Turns, then the turns between two rows, first turn first; the first pair answered
turn Dur:
[ -5 -19  13 -18  -3  -2  16 -23  -5 -14 -10 -12 -21  30   4   8   1  -8
  10 -10 -18  10  33  -3  -5  -5   7   4] => [-11 -24   7 -28   3  -4  24 -12  -6 -18  -5  -4 -32  23   8  12  -4  -3
  15 -13 -17   9  25  -5  -3  -4   0  -6]
[-12  -2  17   4 -12  11   1   1  -3   2 -25 -17  -7  10 -11  17 -15   6
   9   6   6  25  -2 -21  -1  -2   1 -11] => [-14  -7  16   0 -11  12   1   2  -3   1 -25 -15  -7  13 -10  13 -13   9
   9   1   4  27   1 -19  -1  -1   0  -8]
[  4  25 -14  17  -2 -28  15   4  24   8  14  22 -23 -39  13  -5  25  -2
   3  -7 -43 -28  -6  11  10   4 -17  -1] => [ -1  28 -20  18   4 -29   9   9  25   2  15  25 -19 -41   5  -9  21  -1
  -4   1 -33 -26 -11   9   7   4 -23  -6]
turn peno:
[-18   8   2 -23  -9  15  -1 -10 -13 -18  14 -30 -12  21  -9   1  -7  -2
   7 -11 -11  -6  19 -12   4 -18 -10  18] => [ -8  11 -17 -24  -8   9   2   5 -18 -11  32  -9 -12   6   8  -6  -5   9
   9 -19  -5 -24  15   1  12 -11 -11   9]
[ -1  -9  -8   7  25   9 -14  21   5  12  18  11   0  -5  26   2   2   8
  16 -11  -4  13  -4   4   0   0  -8 -28] => [ -4   9 -12  13  25   5 -25  19  13   1  10  10  10 -12   9   8   9  -3
   1  10  13  19 -14  -2  -2   0  -1 -27]
[ 11 -15   1 -30  -7 -29   7  25  17  27  35  15  13  -2  16  -6  -2  27
  24 -32   3 -29   6  24  20  -4 -22  -5] => [ 16  12   0 -17   6 -32 -17  24  41  18  23  19  38 -15 -16 -11  11   4
 -13   1  46 -23 -21  16  21  -8  -7   5]
turn Lek:
[  3  -6  10 -18 -15  10   3  -5   0  13   0  -9 -10  18  -1  -2  -8 -10
  11 -16 -18   3  -3   2   0   5 -11   1] => [  1 -13  10 -21 -20   8  -1  -9   6   8   1 -11 -10  21  -3   2 -13  -9
  10 -10 -14   7  -3  -3  -3   5 -11   2]
[ -5  36 -14  -2  13  -8   8  24  10  24  10   1  29  -2 -15 -20 -10  13
 -10  26   8 -13 -31   4  21  -3  28  20] => [ -6  27 -25 -10  16 -13  14  37   4  26  23  11  14  -7  -2 -24 -16  27
  -1  16   5  -6 -25   8  24   8  21   5]
[-32 -29  -2 -24   7   5  -8  20   6   0 -14   2 -24  21  -4  19  15  -1
  20  -7  -4  16  16 -25 -14  -8   5 -32] => [  5  -1  21  10  -3  15 -20 -11  19   4 -37 -29  12  22 -27   7  19 -28
   4  -4   5  17  11  -9  -3  -9  33  -1]

Each pair is 2 to 3 turns apart.
[ 18  23  14  28  17   7  -7 -10   5  -7  -7  -9  23  -7 -27   1  10 -17
 -17   8  13   2 -11  -5  10   2  11   1] => [-16 -16  11 -11   8   2   9   4 -14 -12  -9 -12 -21  18  -5  24  -5  -4
   8 -11 -14  17  16 -22  -8   2 -10 -14] => peno then Lek then Lek
[  8   9  25  -6 -25  24  12 -19   4  22 -17 -29  10  28 -10  -8   5 -16
   7 -11 -26 -11  10   3  -1  -7  -1   3] => [ 10  -2  -6 -15 -15   8  21  10  -8  29  15   0   0   5  18 -15   1   9
  18 -22 -27 -28   9  15   3   2 -17 -21] => peno then Dur
[-17 -22   8  11  -9  -4   6   5  21   2  -9  -8   8 -10 -11   7  11   9
 -24  20  22  19   8  -9 -18  -2  11  -9] => [-19 -29  -1   3 -10 -10  13  21   3   9   8   9  -5 -14   5   3   6  26
 -12   9  17   6  13  -3 -19   3  -2 -21] => peno then peno then Dur
[ 18  11 -16 -14 -40   9  -7  -9   8  11  48   7  10 -25   4 -28   0 -12
   4  12  15 -39 -49 -17   4 -30  -9 -20] => [  0 -18   7 -33 -51  20  16 -20 -12  14  31 -17 -15   7  14 -16 -23  -6
  32 -14 -29 -26 -16 -20   3 -30 -19 -22] => peno then peno then peno
[-22 -35 -39 -36  17  -4   4  41 -13  -9  25  46 -25   9  33  14 -21  16
  13 -13  -6   9  13 -21 -28  -4 -11 -18] => [ 16 -11  28 -13 -22  29  13 -33   2   5 -29 -33   5  49  -1   6 -17 -28
  13 -18 -34  18  24  -3 -27 -15  24  41] => Lek then peno then Lek
[ 18  26   6  18   4   6  -8 -13  10  -1  -9  -5  26  -7 -27  -8  14 -23
 -19  23  23   4 -16   1   8   1  20  14] => [ 16   1  31   9 -13  11  14 -22 -10  18 -14 -30   8  19 -12  -5   7 -13
  15 -13 -23   6  12  11   8  -1  19  26] => Dur then peno
